rotation steps, each row followed by its count of steps
The counts run from 0 to 502.
340,222,285,226,-214,195,-69,-372,229,-74,-131,56,203,122,-76,314,-184,84,365,-149,76,-319,272,342,207,128,116,347,-70,59,-1,-392,350,10,42,-257,-48,-215,-151,-123,254,-298,34,162,322,305,72,120,128,-260,124,-283,267,110,-102,-146,280,220,-40,188,-119,19,-97,-323,187,224,-84,-187,-202,-297,-99,183,497,-262,-81,-92,19,72
114
136,305,176,31,-42,212,67,-18,-214,-72,55,94,43,-222,182,46,-288,81,389,99,-59,-450,280,280,134,-104,-128,3,7,175,216,154,-90,387,69,39,173,-246,-155,81,-135,-356,307,-182,135,69,289,245,240,-98,-46,-521,396,160,-51,-65,-32,173,245,195,39,80,308,37,-121,-65,-210,276,128,-58,-40,40,529,-88,-166,-251,431,-114
171
256,199,-145,-15,35,147,-220,-336,-396,200,36,-43,184,195,199,163,32,-80,127,-2,8,-211,133,181,-37,-281,-4,454,202,112,206,-160,127,155,351,-78,173,-212,-112,-98,-109,128,-395,51,-60,276,-20,92,-109,350,-105,-159,198,44,-385,-90,126,-371,130,403,-495,59,121,-236,38,279,-303,-38,-158,34,-239,157,283,-152,-276,111,233,-126
64
132,431,143,71,-9,47,410,-272,17,-89,79,346,-69,279,11,111,-48,206,248,192,59,-171,243,-4,-12,149,-142,-42,453,425,-184,-376,-190,117,-78,-230,-63,-343,-260,-166,-132,200,-117,-225,-117,267,220,395,-105,-128,16,-452,278,-39,44,-174,95,-85,286,-261,-361,175,67,-143,-49,136,-92,53,-231,44,-9,7,481,-146,-148,-241,170,-102
462
121,232,253,127,30,185,-37,68,-355,-103,71,110,26,-119,286,49,-342,76,274,182,37,-530,191,335,81,-171,-164,10,60,247,99,82,-137,320,159,36,174,-215,-189,-216,-239,-222,166,-231,267,118,299,255,221,195,223,-543,400,59,-144,-21,-14,109,96,233,-46,141,290,-39,-106,214,-205,261,379,13,-201,131,342,-197,-201,-215,503,-182
384
356,177,102,196,-300,160,-99,-326,131,36,-87,-9,118,163,40,331,-246,105,318,-246,-75,-374,209,247,141,66,163,331,61,191,93,-313,361,43,38,-278,94,-224,-7,-140,231,-309,11,193,123,484,105,56,-177,-158,22,-243,299,207,-216,-99,164,188,-16,78,-261,39,-92,-303,216,206,-215,-213,-200,-251,-129,172,453,-251,-121,-64,20,65
115
301,109,129,49,-117,66,34,-7,-130,58,-122,-260,194,-30,149,161,-415,-48,425,-105,-143,-481,291,332,114,-209,46,110,-15,167,357,209,350,304,116,-2,440,-131,-50,48,47,-394,210,-253,117,142,246,267,173,-53,-69,-431,360,68,-136,93,-40,63,155,179,-323,-55,184,-91,154,-27,-334,147,101,-143,-144,206,463,-46,-179,-166,323,-122
180
-134,37,145,174,91,90,-416,-145,-485,-75,-93,-60,137,73,66,-69,-41,-84,100,124,150,-297,244,375,216,-193,-146,498,-266,25,232,-286,264,60,338,-6,165,103,-208,84,3,-156,-518,-31,306,-117,15,228,379,165,147,-302,327,-119,-247,-25,239,78,2,377,-78,95,188,-206,62,317,-11,134,-137,-110,-398,486,67,149,55,149,391,-50
209
178,-46,125,-32,-197,-21,-96,-52,-153,65,149,251,-19,-70,348,193,-86,67,42,106,-186,-418,21,290,149,66,-83,329,224,146,-212,101,-42,438,456,-253,57,-269,-289,-244,19,-425,-164,-110,246,274,-167,220,315,132,50,-184,350,101,-365,-168,81,7,-86,206,-177,116,219,-292,231,314,-101,64,191,168,-201,430,267,-29,-198,125,399,-161
143
17,172,165,45,75,69,-379,-165,-304,-55,-150,-257,157,-34,103,73,-108,-109,288,-58,198,-287,276,391,229,-270,-54,396,-158,-72,318,-430,236,46,286,164,355,20,-179,245,-84,-230,-475,8,116,5,153,78,261,26,55,-243,196,-72,-219,50,90,66,107,581,-133,138,108,-151,43,260,-107,-2,-405,-183,-155,299,428,-29,-138,58,230,21
48
223,176,187,105,-195,236,-243,-421,52,-101,-111,130,256,208,139,235,112,18,211,122,292,-169,226,239,188,7,2,709,-206,-67,-74,-438,203,-134,135,-223,-119,-163,-301,-77,15,-41,-425,204,317,45,-47,181,349,-29,43,-227,175,8,-213,-128,233,9,-43,254,-107,-70,111,-306,-40,190,80,-157,-183,-253,-141,340,217,-71,-70,147,227,-8
282
128,229,143,35,-53,220,249,-209,-336,-114,278,409,-67,77,52,-53,-312,339,92,286,84,-247,192,159,75,138,-202,21,205,465,-76,-64,-235,194,-161,-152,-108,-203,-128,-187,-79,58,114,-31,210,200,280,341,0,135,21,-521,508,-1,-28,-183,210,231,120,-154,-100,375,230,99,-127,228,-26,257,181,59,-331,103,263,-116,-23,-244,275,-105
382
112,193,40,197,172,-127,7,-4,-326,98,-70,-184,163,75,8,92,-156,-107,210,12,-112,-501,276,44,-87,-288,-46,-16,150,327,280,91,312,257,102,0,407,-126,-194,-24,-97,43,-65,-384,-45,93,327,275,73,133,-16,-557,292,113,-155,122,-125,-17,209,-42,-552,76,164,-161,-21,184,-452,136,56,-82,-177,126,421,-3,-139,-107,411,-28
20
373,24,-65,133,-238,125,-105,-524,-107,162,52,220,77,392,145,285,25,94,40,-88,14,-152,82,105,51,21,11,558,149,240,-25,-385,224,49,134,-298,-54,-274,-89,-200,86,101,-389,207,62,396,-135,111,-186,88,-68,-157,278,97,-384,-190,269,-148,-21,94,-436,68,-30,-380,95,379,-107,-188,-136,-37,-290,220,325,-199,-126,129,88,-159
284
21,283,100,198,73,-135,232,-239,69,-77,-48,-15,60,242,-136,283,-263,145,227,-41,-23,-352,304,-10,-31,121,-56,-58,337,413,-5,-385,164,16,-150,-174,196,-84,-143,-232,96,153,-253,-251,-52,235,376,299,-249,21,138,-399,325,-31,131,90,52,84,222,-239,-601,176,-75,-245,227,395,-172,-77,-216,-130,-115,148,481,-98,1,-187,30,53
248
32,194,272,231,48,52,-30,-336,64,-101,-102,261,188,328,155,162,235,-94,136,289,267,-270,224,26,70,-99,-120,390,-15,69,-208,-274,192,-38,225,-269,-33,-232,-496,-114,-165,204,-402,-310,143,-111,-13,343,454,5,87,-457,158,-3,-150,-94,48,-40,13,124,-280,-83,215,-465,-143,281,40,-108,10,-43,-18,259,306,-68,59,-36,421,-19
77
194,253,260,172,-67,128,-16,-48,-231,-31,-30,-18,134,-164,63,26,-252,-28,363,119,10,-558,309,338,96,-231,-126,-29,-169,92,285,146,230,183,89,73,249,-201,-221,122,-166,-274,228,-260,203,-80,245,250,453,-68,-26,-638,306,162,-34,-55,-103,212,143,201,13,3,260,-71,-157,-33,-321,312,96,-193,-24,28,445,-73,-128,-221,361,-49
172
-117,428,96,-89,162,11,310,-157,-285,-75,64,156,-63,-35,18,-142,-92,65,375,223,44,-218,320,127,46,-189,-264,-64,305,236,162,-192,-215,166,188,76,265,-234,-288,178,-313,87,-237,-364,-148,-72,298,403,187,-151,-125,-602,240,-43,54,43,-29,-7,443,114,-265,177,228,2,-114,-45,-122,347,-310,-4,98,-61,499,-24,-189,-244,425,-93
243
33,408,111,-1,121,22,77,-113,-95,-69,-26,133,123,53,208,19,92,-176,282,225,217,-318,263,108,-8,-193,-208,78,116,15,26,-52,13,120,280,16,167,-313,-476,29,-369,28,-275,-404,83,-203,109,353,456,-101,-32,-484,168,60,-67,-29,-134,-145,337,340,-230,-50,326,-287,-265,63,-147,132,-70,-65,118,49,497,-126,-123,-154,506,-21
457
383,198,-116,-35,-258,148,-25,-449,-309,210,152,266,-43,250,151,181,-12,100,100,-51,-139,-122,194,73,-49,40,-67,395,341,323,-56,-359,49,127,161,-242,-31,-240,-66,-92,1,126,-355,176,-115,422,-118,155,-256,145,-188,-153,222,61,-376,-283,244,-199,114,48,-417,104,86,-222,-34,307,-191,-69,-222,74,-221,112,263,-231,-126,20,128,-253
285
18,276,211,63,80,-129,13,23,61,-51,-99,-1,114,18,160,251,-88,-150,292,68,23,-433,218,195,19,-140,-84,-54,248,74,-5,-79,70,254,345,-4,361,-263,-366,-49,-281,-190,-185,-383,-30,53,71,315,265,-134,67,-444,103,93,-141,135,-111,-85,265,273,-333,9,208,-324,-25,71,-331,9,-110,44,174,101,659,-195,-251,-196,398,-27
465
-26,217,44,109,122,-138,68,-379,-185,-2,22,55,-40,135,-247,27,-35,31,211,-199,17,-233,491,248,112,80,-175,-292,62,184,124,-391,208,75,78,6,184,-97,-215,355,-81,-110,-569,-230,-182,16,30,173,-22,-420,-63,-493,107,152,5,-162,136,166,358,-85,-234,305,-110,-65,76,65,-30,187,-693,-258,74,-68,485,-154,65,-262,160,33
476
259,240,114,100,-134,197,256,-237,-230,16,193,270,-117,67,13,45,-398,371,178,55,-119,-348,205,130,37,18,-96,-89,240,457,58,-33,-106,284,-220,-103,-41,-242,-1,-90,19,-89,243,-195,89,259,268,271,-104,-46,-60,-481,462,136,38,-271,240,132,188,-197,-23,353,90,97,-76,85,-165,314,55,-175,-198,-44,362,-243,-117,-256,115,-208
169
45,393,-53,-32,92,-42,241,-155,-313,-32,117,27,-92,42,-53,-14,-152,156,241,149,-90,-243,315,59,-4,-103,-203,-170,364,375,121,-148,-117,271,39,59,319,-221,-180,-6,-206,212,-176,-334,-254,109,275,300,-133,67,-92,-394,239,28,-3,-35,-101,-117,459,-35,-484,263,159,-17,-81,82,-274,184,-291,25,-40,-26,483,-96,-296,-234,295,-131
242
143,336,-75,-127,9,17,231,-222,-178,145,309,437,-126,263,132,99,39,185,89,140,-31,-78,166,10,-66,24,-232,5,581,357,-206,-132,-225,286,221,-113,137,-304,-254,-177,-190,152,-343,-261,-216,211,50,284,-104,75,-124,-317,195,69,-182,-254,50,-212,308,-62,-357,322,217,-117,-111,203,-164,115,-150,195,-31,-5,435,-194,-200,-136,307,-157
81
54,-105,33,-52,-128,146,-32,-280,-505,9,222,210,-126,133,16,-278,24,145,107,166,-53,-115,331,290,269,63,-259,215,-81,130,25,-45,-165,339,214,-143,22,-38,-211,382,-76,-166,-342,24,17,-91,-173,263,362,-153,-267,-406,355,4,-138,-294,179,-27,167,-14,-70,194,300,-35,62,53,251,503,-347,-46,-253,317,-10,140,53,130,385,-168
360
25,161,184,-88,97,137,-86,53,-443,-43,158,325,-80,-148,243,-179,-154,78,99,199,6,-339,239,292,116,-150,-228,71,42,204,45,156,-354,465,286,43,43,-88,-287,-4,-348,-186,-8,-181,225,-35,57,255,339,133,72,-455,386,25,-206,-110,63,138,79,275,46,264,361,52,-172,160,-87,396,248,65,-232,177,286,-79,-102,-99,624,-94
376
173,303,54,-218,-175,58,135,-208,-122,75,212,422,-66,47,342,124,35,92,207,227,-15,-118,56,196,126,25,-82,293,359,125,-179,-92,-331,289,410,-138,69,-406,-303,-97,-274,-43,-262,-55,-94,132,-163,219,215,-20,-156,-250,193,23,-325,-220,-5,-265,191,295,-202,36,274,-190,-134,104,-1,162,30,112,57,93,390,-160,-213,1,519,-227
295
-80,238,241,-81,-65,448,-100,-375,-249,-160,31,305,1,125,125,-19,-85,214,160,338,281,14,171,152,219,127,-127,534,17,167,-101,-697,-249,-45,65,-131,-221,-68,-141,-82,-56,134,-427,220,302,92,231,178,166,49,80,-232,341,-165,-7,-71,321,22,111,229,-17,277,153,-136,-22,262,249,12,-236,-65,-278,215,162,-80,-42,36,310,-140
434
158,242,245,29,-105,289,-10,-410,5,-170,-84,258,153,247,254,210,58,30,168,365,257,-65,129,69,178,53,-198,599,-6,-57,-165,-466,-1,-112,116,-283,-146,-212,-321,-178,-47,223,-293,68,261,3,8,334,321,89,124,-328,241,-68,-160,-93,147,-106,65,231,-160,-15,222,-447,-193,205,200,-38,-83,-75,-152,242,264,-17,-88,92,369,-66
69
103,140,4,-5,1,124,169,-160,-513,-13,323,372,-174,-90,151,-128,-186,237,130,107,-61,-405,263,313,22,-54,-166,-274,202,402,23,171,-274,370,-25,-4,9,-252,-133,65,-227,-130,56,-191,-11,103,60,186,65,16,-88,-541,417,158,-231,-294,170,59,195,-30,14,410,197,187,-211,106,-161,387,28,-43,-166,-96,377,-224,-68,-297,345,-168
162
